X: several groups of rows, each row roughly a mix of its group's hidden directions:
X (118 x 13):
[[ 14 -35   8  25   2  24  39  25   1 -37  14 -12  10]
 [ 19  25  14  38   9 -19  20  18 -25 -25 -36  15 -12]
 [  1 -16  17  20  19 -15   1 -45  16  -8 -16 -24  44]
 [-25  28  15  11  33 -25 -34  32   3 -18 -20 -15  -3]
 [-44  -3 -11  32  45   2   9  12  14  33   3  -1   1]
 [-28   8 -36   0 -21  24 -12 -12   1 -20 -47   9  24]
 [-20  29 -19 -13  -7  22  46 -34  18   7  -5  20 -18]
 [  1 -10 -13 -10  34  16   3 -43 -48 -22  -5   3  16]
 [-19 -18  13 -10 -22  16 -28 -46 -24  15 -18 -25 -16]
 [ 30  20  24  25   0 -15  30  12   0 -12 -26  30 -35]
 [ 16 -18  19  15 -11  23 -10  41   4  42 -33 -14   0]
 [-20   8 -34 -13  19  41 -17 -20  30  17  -5  12  28]
 [-15  15  24   3  34  -6 -35  35  21  -4  17 -30 -19]
 [-12  17 -30   0 -26 -23  14   3  24 -40 -41  -3  11]
 [ 36   8  13  -7   0   6  14  11  67   7  -5  -5 -14]
 [  4  15  -7  21 -18  25 -10   2  35  51  32   0   8]
 [  9 -48  24 -39 -24   2  25  18   5 -12   0  10 -20]
 [ -3  32  45   0 -19 -11  -7  51   0  -1 -12 -18   1]
 [ 23  -4  13 -33  11 -15  13  20 -17 -10 -45 -17 -34]
 [  2 -30   8   5 -21  32  49 -18 -29  22  -6 -10   3]
 [-22   3 -17 -23 -44  22 -39  21  -4  17   3  23   3]
 [-47  -8  33  -6 -18 -13  -5  16 -24  -4 -32 -12 -27]
 [-14   2  19 -46   0  46   2  -6  26  -6 -24 -23  -6]
 [ -9 -13 -12  16   7 -16 -33  -7   1  56  -9 -34 -16]
 [-30  -1 -25 -27 -24   0 -15  -5  17  -5  15  28  47]
 [ 14 -20  34  -3   6  -8   9   4 -18  22  52  -5 -34]
 [ -8  -4 -31 -22  -8  -8   3  34 -26  -2  49  27  -8]
 [-11  13  27 -16 -17  35  -8  26  48  10  -6 -27  -2]
 [-24   5  -9   6  34 -23  -2  16  -7  -8  17 -51  31]
 [-29   8  18  17 -12   4 -47  -8 -14  40 -22 -18   8]
 [ -3 -28 -40  38   1   2   1 -30  13  16  35 -11  11]
 [-20   6  21 -40 -20  33  12   7  28   5 -18  33 -18]
 [-23 -29  15  18  -4   9 -11  26 -10  39 -25  40  -6]
 [ 24  -2  16  -8  13   3  30   8  53  21 -12 -32  15]
 [ 15 -12  10  27   1 -56  28 -12  17   7 -21  19 -17]
 [ -5  26 -25  26   3  -2 -25  -1  -7  15 -29  35  41]
 [ 19 -13  16   9   4 -16 -59  27 -10  25  -3 -22   9]
 [  7 -11  18  26 -39   1 -48   9 -14  26  16 -20  -4]
 [ -8  32  -2   4   2  -2 -39  22  36 -28 -33  11 -15]
 [-32  -1   9  -7 -18  24  -4 -52 -14  17 -14 -26 -24]
 [-35 -35  28  -8  11  36  -5  11  -5  20   8  23  28]
 [  2 -21  -5  14 -28  30  55 -12 -22  -3  12 -10 -19]
 [-23   7 -10 -27  20  52  -3  -4 -22 -15  16  16  29]
 [ -2  16 -25  43  -2 -28  -6  -3   1  10 -31  42  17]
 [ 20  19 -13  35  11  -4 -54  -3 -11   8   7 -10  33]
 [-25   3   3 -15  21 -34  48 -15   6  18  17  25 -21]
 [ 19   6 -24 -14   8   6  45 -25  -5 -49   1  13  -8]
 [  0  11 -32 -27   9  11  33 -20  26  20   0  42 -16]
 [  9  27  36 -21 -30  18  17 -16  24 -19  32  17 -11]
 [ -4   3   1 -29   7 -14  49  -7  14 -16   2  49 -16]
 [ -2  27  41 -52  -5 -21 -14  20   1 -10   7   8 -20]
 [-14   5  -8 -18 -23  26  46 -34  -3 -12 -30  17 -15]
 [-14 -17   2 -37  -8 -15 -52  -5   8  12  40   0  -2]
 [-15  12 -30  11 -15  21   1  -3   4 -23 -55  -5  30]
 [ 10  -2 -17  -7  12 -55  -8  -6 -19 -49  12   1   9]
 [ 27  -8  12  24 -36 -20  28  10 -37 -28 -11  -8 -14]
 [ 29  23  23  38  34  15 -25  24 -23  -6  -3   6  -9]
 [ -1 -25  35 -13  17  20   0 -36   2 -11  10 -42  25]
 [ -2  53   4  11 -36 -28   2   1  11  12   6 -35 -11]
 [ 29 -19  22   2 -41  26   8  23 -16 -14 -38  -4  12]
 [  5  18  28  30  31 -30   6  24 -36  -7 -27  -9   6]
 [-16  18  14 -32 -13 -37  13 -10  -7 -50  19  11  -5]
 [ 29   8  -3 -22 -15 -32  13  -8  53   2 -22  22   6]
 [-11 -12  -2 -36  20  -7   5 -24  23  41  38  21  -1]
 [ 46   6 -12 -10  15 -15  -2 -24  12  21  14  44  22]
 [ -9 -34  -8 -40  29  23   5  -6 -42  -3 -10 -10 -18]
 [  3   5   4  36  -7 -38  18  39  32  20   0  21 -12]
 [  4  -1  -9 -44  20  20   7 -17   2 -22 -16 -52 -10]
 [ 14  27 -20 -45 -24  -2  -1 -20  16 -31  10 -30 -11]
 [ 31   0  14   3  20   0  21  -3 -34  -6  -3 -16 -57]
 [-42   9   5 -15  25 -45 -13  -4 -22 -26 -13  19   6]
 [ 15   2  39 -10  15 -22 -19  14  13  26 -45  -8  24]
 [ 15 -21 -28  17  14 -34  -5 -11 -57  -1   9   5 -10]
 [ 24  39  20   5 -36 -15  13  -6  33 -15  29   6 -16]
 [  1  31   6 -16  -9 -28  40   3   1 -50  13  -9 -14]
 [ 14   3 -29  38 -10  23  29 -26   3   8  -6 -42 -11]
 [-18  -8 -32 -31  49  21  20   1 -17 -15 -20  -3  10]
 [  8 -18 -29  18 -35 -12 -39 -23   0  30   1  11  26]
 [  9   9   3  28 -24 -39  10  -7   1  -1  31  49   7]
 [ -8  13 -26   8   9  11  53 -28  -9 -21 -33  -5 -15]
 [ 24  -7 -11  27 -17 -62   3   3  -9   4  26   0 -16]
 [-16   3 -11  -4   3  31  60 -24   5 -27  -5  17  -8]
 [ 34  47   0  -7  16  -8 -43 -14 -17  -6  -4 -23  -5]
 [ -1 -18  20   9  20 -17  13 -27  27 -12  18 -32  45]
 [ -8  14 -17   9  25  15  20  -8  37  26  49  -2 -15]
 [-20   6 -26 -14 -13  20 -35  39  19  12   3 -33  22]
 [ 27  58   1  31 -18  -3   4  15  21  -8   4   1 -23]
 [  9  34  -6  13  18 -28 -45  14  -5 -27  -4  33  -7]
 [  1   2  10   3  15  62 -11  -9  11  30  -4  30 -20]
 [-35   3  -8 -12  24 -26  17 -35 -20 -44   4   1 -10]
 [ 36  19  15  -3  12 -25 -19   7  25   8 -44  19  24]
 [-39 -13  29  27  14  12  15   2 -12 -12   7 -48 -13]
 [ 33 -18 -18  21  23  -9 -35   1 -32  -8 -32 -17  15]
 [ -5 -22  -2  11  -8 -40 -11  -4  41  13 -19 -35  27]
 [-48  17  -3   7  25   3  14  -7  23   3  41  28  10]
 [  0 -32 -37 -15   8 -16 -21 -16 -55   0  -4  -8  -3]
 [-12 -18  -7  36  32   6  -9  42 -22  19  24  -5  24]
 [ 40  26  -6  -3  31  20   3  15  15  31  -4 -27 -30]
 [-37   6 -11 -16   5  32 -29 -20   1  18 -19  43  -4]
 [ 23  47 -14  19 -30 -26  -7 -17  32 -16  -6 -10   2]
 [ 41 -29 -27  30 -29  15  -5 -16  -4  14  -8 -29   6]
 [ 26 -34  -6  28 -12 -12 -46   3 -22  -5   0 -17  29]
 [-12  26 -20  -1  22 -21 -47  17  22 -25  -5 -15  25]
 [ 18 -10   9 -11 -35  -2  23 -16   7   5   3  45 -43]
 [ 33 -27  11  -2 -18  38  35 -19   0  34  -5  -2  11]
 [ 26  -5 -32  32 -15 -17 -12   9 -17  -4 -40   9  35]
 [ 21  -7  12  24   4  -6 -12   1  -7  18 -46 -36 -38]
 [ 58   0   9   4  -8   9 -22  43   6  -3   7   8  24]
 [ -4   5  -5  -7 -26 -62  19   8   4 -35   0   0 -17]
 [ 10 -16  51  -5  22  -7 -25  12 -26  37  14 -12  -2]
 [ 23 -11 -26  30  23 -35  -1 -11 -48  -2  -2  -7 -14]
 [-41  -9  23  -2  -5  14  46  -3  -7  16 -24   2 -34]
 [ -8  18 -17   5 -22 -16 -30   8  -2 -44  12  28 -37]
 [-18 -21  28 -25 -27  36 -17  -5  11  28 -24   9 -23]
 [  6 -17   1  -7  26 -23  34   6  14   6 -47  -8 -38]
 [-16 -16   4 -32  -7  29 -16 -37 -28 -13  22  15  31]
 [ 18 -22  -4  19 -20  28  27 -20 -54   8   1   8  10]
 [-31  14  20   1 -17  50 -16 -29  -3   8   2  27  21]]
which group is each row in? (one row of each group first):
[  7   4  15   0  19  -7 -40  25  13   2 -17 -44  36]
E
[ 25  -4  23  33  -8 -42  24   8  -2   8  22  18 -33]
M
[ -1  36 -13  -5   2   2  58   6  24 -22  14  20  -5]
U

[-10 -45  37 -15 -19  12 -16  18  -7  25  28 -17 -10]
M
[-52  -9 -21 -17 -35  19   5  -6  14 -19   2  -5 -30]
E
[ 20  19   2  26  25  50  20   8  28   8 -26  -2   1]
E
[ -6  12 -16  11 -10 -29  26  11   9 -32 -40 -30  27]
E
[ -8   9 -32  -5 -20 -11 -33 -49  -7  23 -12  24  13]
U
[  9  12 -39   3 -15   7   3 -20   8 -14 -44  24  38]
E
[-44  18 -20  -6  39 -20   9 -19 -14   9   5  36   4]
E
[ -9  12   2   1 -15  54 -42  -3 -34   9  -9  11   4]
M
[  3 -36 -49  39   1  -6  -2 -26   4  12  14  -2  20]
U
[ 49   2 -11  12 -17 -22 -14  44   7  -1  -5  14  29]
U
[  0   4   8   5  21  -8  18 -21  25 -25  34 -23  49]
M
